In the data rows, 128 means zero.
Here are some points:
[173 156 101 124 173 153 91 95 156 181 101 145 104 83 75 141]
[105 121 176 129 99 128 165 137 85 116 177 138 134 156 136 107]
[89 110 165 145 75 111 170 147 93 104 154 153 98 182 145 130]
[140 149 140 101 126 157 135 108 115 142 174 108 149 113 114 84]
[175 156 97 130 174 148 89 87 159 168 95 152 82 82 74 145]
[95 89 106 183 124 84 122 176 154 75 90 179 114 140 173 164]
[105 120 181 134 94 125 162 138 78 116 163 125 106 139 137 114]
[176 150 93 136 176 141 86 102 163 176 103 159 81 80 73 149]
[103 83 95 177 131 80 115 180 161 73 87 170 135 132 181 168]
[87 92 119 172 113 87 133 170 140 83 93 183 102 163 166 159]
[127 138 155 110 112 137 143 119 95 133 174 101 144 133 122 81]
[126 138 152 104 115 143 144 124 84 132 175 99 121 138 122 92]
[102 119 173 135 94 121 165 139 80 113 157 119 85 159 139 113]
[182 130 87 157 181 118 78 118 170 155 106 154 75 75 87 164]
[150 175 125 75 141 181 119 91 123 154 132 88 177 105 104 102]
[179 137 86 147 180 121 78 112 167 149 96 156 76 76 84 160]
[117 129 168 120 111 131 156 128 93 126 161 123 135 142 128 103]
[90 92 118 171 111 89 134 171 145 76 93 179 104 146 168 160]
[112 126 170 127 100 128 168 129 80 123 176 119 119 154 133 101]
[88 109 180 147 81 109 169 149 99 103 157 157 104 176 146 134]
[77 96 135 167 85 93 148 166 129 86 95 175 100 177 157 155]
[167 171 106 102 168 164 97 75 149 182 115 122 135 88 86 131]
[180 140 92 148 182 124 78 113 166 159 98 161 77 77 79 159]
[97 114 173 139 79 115 179 144 75 109 179 146 93 170 142 122]
[103 116 181 133 87 124 182 138 86 117 168 143 105 159 139 117]
[116 131 167 122 103 132 154 129 90 127 180 120 141 146 131 91]
[84 106 155 152 73 104 174 154 107 96 126 168 90 179 150 138]
[81 103 151 159 84 101 160 157 116 101 127 167 101 165 155 146]
[94 113 181 140 77 112 180 146 83 107 161 144 114 169 144 127]
[134 146 141 97 123 147 137 110 113 141 155 85 127 115 116 75]
[84 92 124 175 106 90 133 171 141 78 94 182 96 137 164 158]
[105 85 89 181 133 74 109 179 164 79 87 170 129 135 179 168]
[98 115 182 139 87 116 166 142 81 111 181 138 116 164 141 120]
[157 169 121 81 151 183 111 90 139 161 128 106 147 99 97 113]
[76 95 132 169 104 93 147 167 129 79 99 171 89 158 160 155]
[75 99 147 162 91 98 161 158 125 86 117 171 113 160 156 151]
[176 148 95 133 175 141 88 97 159 169 94 142 80 79 78 148]
[121 137 158 115 108 135 150 121 97 131 163 88 138 125 124 92]
[159 181 114 89 156 162 109 86 138 162 120 92 153 96 94 115]
[131 144 149 108 118 148 141 111 107 138 162 87 155 118 118 77]
[138 155 137 86 130 165 130 109 117 143 159 76 162 112 113 73]
[153 164 123 76 147 178 119 97 131 153 143 81 171 101 103 101]
[101 86 95 180 131 75 115 180 160 75 88 173 146 148 174 167]
[180 129 90 160 182 118 76 115 169 150 108 155 75 75 85 164]
[145 161 131 85 135 165 128 99 118 153 145 90 176 108 109 92]
[173 160 98 119 172 151 91 86 158 166 104 148 83 84 78 138]
[141 153 136 98 132 159 129 107 111 146 141 86 159 110 111 85]
[108 121 178 128 92 121 178 135 74 118 169 129 112 155 135 109]
[91 112 177 145 81 112 175 144 91 108 155 139 90 177 145 125]
[157 182 118 94 153 181 107 88 139 165 124 94 171 98 96 110]
[183 127 88 161 183 117 75 122 170 145 111 154 74 75 88 166]
[153 174 120 92 148 172 116 92 135 168 140 96 167 100 100 105]
[158 182 117 78 151 169 111 80 135 172 114 82 163 97 96 112]
[181 131 86 152 182 117 79 118 166 150 102 148 76 76 85 161]
[159 88 74 106 167 100 73 145 182 135 75 74 171 161 163 183]
[120 133 158 111 107 136 153 127 84 127 183 106 126 131 128 89]
[120 133 162 109 113 140 149 124 100 133 161 82 142 144 126 87]
[101 86 98 180 126 79 117 176 158 82 88 174 135 144 172 167]
[171 164 100 115 172 156 91 93 154 168 100 126 88 84 78 140]
[182 119 93 181 180 108 76 132 172 143 109 138 73 73 98 171]
[98 114 178 138 82 116 180 143 82 110 181 143 103 183 142 122]
[171 97 73 73 154 114 74 120 179 183 83 73 125 173 162 182]
[165 167 108 105 163 174 101 77 148 171 119 131 131 89 88 127]
[155 171 119 85 149 171 114 76 137 172 130 105 169 100 97 108]
[165 181 106 103 166 176 101 74 148 181 109 131 141 90 88 124]
[172 165 100 123 172 155 93 77 153 174 106 143 99 84 82 137]
[132 145 143 99 122 152 138 111 104 137 157 111 142 116 115 78]
[125 77 82 168 145 77 97 172 174 89 81 147 171 136 177 174]
[136 148 134 90 129 161 134 110 119 145 148 80 137 113 112 81]
[117 131 166 123 109 136 150 126 81 130 158 124 132 138 128 91]
[82 104 151 151 82 105 158 156 109 96 145 158 103 176 151 142]
[109 84 86 177 134 77 108 175 166 76 85 169 161 132 183 169]
[181 122 91 166 183 111 75 128 171 143 110 162 74 74 93 169]
[92 91 111 179 118 88 125 178 147 77 90 183 113 148 170 162]
[168 167 102 108 168 161 97 87 150 170 107 137 115 88 85 133]
[122 136 161 117 112 138 148 125 95 128 147 128 136 131 123 88]
[171 159 101 108 171 167 93 87 155 175 101 119 106 85 80 134]
[75 98 142 165 89 95 138 161 122 83 118 179 88 161 159 151]
[82 98 135 167 89 94 155 164 129 88 108 170 108 175 157 151]
[124 139 156 111 110 142 155 120 92 131 162 112 128 131 121 93]
[162 170 112 99 159 171 105 88 144 175 118 115 162 93 94 120]
[86 106 158 155 79 106 164 151 112 98 141 167 91 172 150 137]
[88 108 165 150 76 108 176 149 99 103 131 161 85 183 148 134]
[158 176 115 84 152 170 113 74 140 167 135 101 148 97 96 115]
[183 128 87 158 181 116 77 115 168 149 116 151 75 74 86 165]
[98 87 100 180 125 81 121 174 158 73 88 181 125 142 178 165]
Then 40 other points, each followed by its number:
[179 141 89 141 179 130 80 110 165 167 102 155 78 78 73 158] 0
[154 166 118 80 148 183 113 95 138 166 132 96 152 99 101 111] 1
[164 174 111 94 160 180 103 73 145 176 117 93 158 91 91 123] 2
[112 77 84 175 138 73 105 183 171 80 85 180 134 137 177 171] 3
[120 131 159 110 106 134 152 126 80 125 179 136 121 129 127 97] 4
[178 141 87 142 178 129 82 109 165 153 98 152 78 77 75 158] 5
[82 107 169 149 83 105 174 153 100 97 133 145 101 166 150 137] 6
[104 117 167 132 95 119 171 139 89 113 170 132 112 169 140 118] 7
[82 108 161 146 83 107 164 152 110 98 132 159 84 174 149 138] 8
[112 125 171 125 105 127 159 130 94 121 164 108 112 152 130 94] 9
[84 104 163 151 78 104 168 153 109 96 125 163 97 175 152 143] 10
[85 94 128 168 102 91 137 166 136 80 94 183 98 163 163 157] 11
[81 105 160 154 82 103 171 153 106 98 146 154 95 156 149 140] 12
[148 161 127 75 140 175 124 100 130 156 131 111 157 104 106 99] 13
[139 152 138 93 127 152 135 104 118 148 158 116 170 111 112 75] 14
[161 176 111 95 157 173 106 76 141 169 122 95 144 95 95 118] 15
[139 154 134 92 134 159 130 101 115 144 150 86 166 111 111 74] 16
[164 168 108 97 165 172 102 75 145 173 112 117 154 92 90 125] 17
[152 168 122 82 144 181 114 92 133 159 145 117 168 101 101 94] 18
[114 126 161 121 105 131 163 131 82 124 168 100 129 153 130 96] 19
[135 146 142 96 125 153 138 115 103 145 164 93 145 115 115 78] 20
[104 84 91 174 131 78 112 183 164 77 86 161 164 130 181 169] 21
[164 176 107 91 166 164 102 75 144 168 124 123 133 91 89 126] 22
[138 75 78 152 158 85 83 165 178 107 78 82 183 121 168 178] 23
[177 145 90 137 176 133 83 107 164 161 99 150 78 79 80 154] 24
[133 149 144 83 125 156 136 113 110 146 150 83 145 116 117 77] 25
[172 159 97 120 174 146 90 96 158 182 96 146 108 82 77 144] 26
[158 174 115 95 152 166 110 95 137 165 120 82 161 96 95 110] 27
[179 140 90 143 180 125 80 114 167 151 95 151 77 77 81 158] 28
[85 95 129 172 102 92 141 169 135 82 105 162 92 153 162 156] 29
[94 90 113 176 117 87 128 175 147 78 92 176 95 152 168 161] 30
[135 147 146 79 123 154 136 109 112 148 166 80 143 116 115 74] 31
[95 87 104 181 123 82 119 176 159 79 89 167 109 146 175 165] 32
[74 100 143 163 81 98 151 160 121 90 102 175 94 173 157 148] 33
[73 96 137 165 93 96 144 164 131 88 99 171 91 168 160 153] 34
[155 180 121 74 144 180 120 85 132 158 141 89 173 101 99 109] 35
[111 123 172 126 93 128 163 134 73 122 167 103 145 160 134 108] 36
[83 101 152 159 77 101 153 156 108 93 131 172 86 168 154 146] 37
[80 102 150 158 92 100 151 158 114 95 136 163 87 171 153 142] 38
[78 108 165 149 80 106 172 151 103 102 130 156 100 178 148 136] 39
Which of these numbered points is nearest to each point below, ignoring the 3 directions in which the first points spread most? Its number follows each.
[162 178 110 100 161 172 104 88 145 164 113 110 137 93 90 122] > 15
[142 155 133 79 133 174 131 104 115 142 148 95 152 111 109 79] > 30
[151 170 122 78 146 170 118 79 131 160 139 102 155 102 103 104] > 22
[85 109 168 145 74 109 181 150 103 104 153 149 85 178 147 132] > 8
[121 130 164 113 110 134 160 128 94 125 162 103 128 138 129 98] > 28
[149 160 128 75 141 175 126 98 123 160 133 115 164 102 104 90] > 13
[150 165 123 93 143 171 118 97 127 157 140 110 176 104 102 106] > 18
[95 89 108 183 118 84 122 174 157 75 91 168 105 144 180 164] > 32
[103 116 176 131 92 120 179 140 79 113 177 137 101 164 139 116] > 7
[124 134 158 111 111 140 147 122 86 124 182 115 142 123 125 98] > 4
[147 155 127 82 136 162 126 106 125 154 141 85 165 106 107 93] > 5
[86 106 164 153 85 102 166 154 109 100 146 160 82 172 151 139] > 38
[90 108 171 148 73 109 177 149 96 100 139 164 93 174 147 133] > 10
[177 151 89 138 178 139 85 99 163 162 106 152 79 78 76 154] > 24
[123 79 82 171 145 75 98 177 174 87 82 147 182 123 171 174] > 21
[118 132 159 107 109 139 149 125 87 130 179 126 139 125 126 88] > 4
[99 85 99 182 130 73 114 182 162 84 88 173 141 126 176 166] > 21
[93 111 177 142 80 113 182 147 75 108 142 160 105 176 144 127] > 26
[142 80 77 149 161 90 84 163 180 108 76 80 182 125 170 179] > 23
[109 82 85 178 135 78 106 181 170 82 84 180 133 139 182 170] > 3
[146 82 75 141 162 91 81 159 181 114 74 75 179 126 166 181] > 23
[147 79 76 144 162 88 79 157 181 111 76 76 182 133 168 180] > 23
[92 112 171 143 85 115 183 146 98 107 158 141 81 165 144 128] > 12
[152 167 120 82 145 174 116 92 133 169 134 86 169 98 100 106] > 12
[177 149 92 135 177 134 87 94 162 163 96 150 79 79 75 148] > 24
[115 82 85 178 139 79 107 182 169 81 85 168 157 121 183 171] > 21
[75 97 138 166 98 95 142 162 130 87 111 174 100 182 158 154] > 38
[168 172 105 107 168 160 96 82 152 181 100 135 127 87 82 131] > 26
[91 110 175 147 75 110 183 148 91 105 143 145 102 168 146 132] > 6
[131 145 146 105 122 149 140 117 105 138 165 105 160 115 118 82] > 3
[151 166 125 79 144 164 118 98 133 158 130 77 139 103 102 100] > 29
[180 118 94 179 179 105 74 135 171 136 111 121 73 73 99 173] > 23
[74 101 144 160 86 99 154 161 118 94 128 177 88 180 155 147] > 38
[156 181 120 76 150 179 110 84 134 161 125 130 160 98 97 108] > 18
[156 164 117 81 150 177 110 95 139 167 116 97 162 97 98 114] > 1
[131 144 141 94 124 148 139 114 98 139 164 99 144 117 117 79] > 20
[116 128 162 116 107 132 154 130 88 129 174 120 119 147 129 81] > 20
[170 162 104 118 171 154 94 85 153 181 110 134 101 85 82 138] > 26
[88 109 159 150 78 107 179 150 105 100 158 159 86 178 148 135] > 38
[149 175 125 78 142 171 115 94 121 159 144 77 147 103 105 96] > 29
[137 154 135 88 131 163 130 103 111 147 151 111 158 112 112 86] > 3
[90 110 174 146 76 111 176 148 95 104 137 157 102 171 147 130] > 10
[161 172 116 87 155 182 109 81 142 179 139 98 138 94 93 121] > 1
[174 159 98 125 174 146 88 91 157 165 97 148 89 82 83 145] > 11
[174 161 96 127 173 150 88 83 156 162 101 125 84 82 79 144] > 29
[144 157 130 83 137 163 124 104 120 152 142 81 173 108 107 86] > 5
[164 173 110 102 164 163 102 84 147 171 116 135 145 90 89 126] > 17
[170 171 102 110 170 158 96 77 154 163 112 135 109 86 84 135] > 22
[144 79 77 145 160 89 81 159 179 111 77 78 181 140 167 180] > 23
[96 88 109 177 120 85 122 174 152 73 89 174 118 142 179 163] > 32
[87 107 156 154 74 108 173 151 104 102 145 155 82 182 149 136] > 8
[97 113 172 140 90 117 178 143 92 109 149 144 99 167 142 123] > 6
[106 120 182 130 93 123 172 141 81 115 183 134 120 171 136 111] > 7
[141 80 77 148 161 90 83 164 180 110 73 84 178 135 169 180] > 23
[145 81 76 144 162 87 82 158 179 115 75 76 178 141 173 179] > 23
[133 73 79 163 154 83 90 168 176 101 79 133 181 126 171 177] > 36
[174 156 99 126 175 146 87 82 160 170 104 144 88 81 76 145] > 15
[167 179 105 109 167 167 100 78 146 182 121 129 146 90 89 128] > 17
[79 107 153 150 78 105 161 151 108 95 137 164 94 163 148 139] > 37
[91 111 169 148 76 110 180 148 96 102 138 160 87 179 146 131] > 10
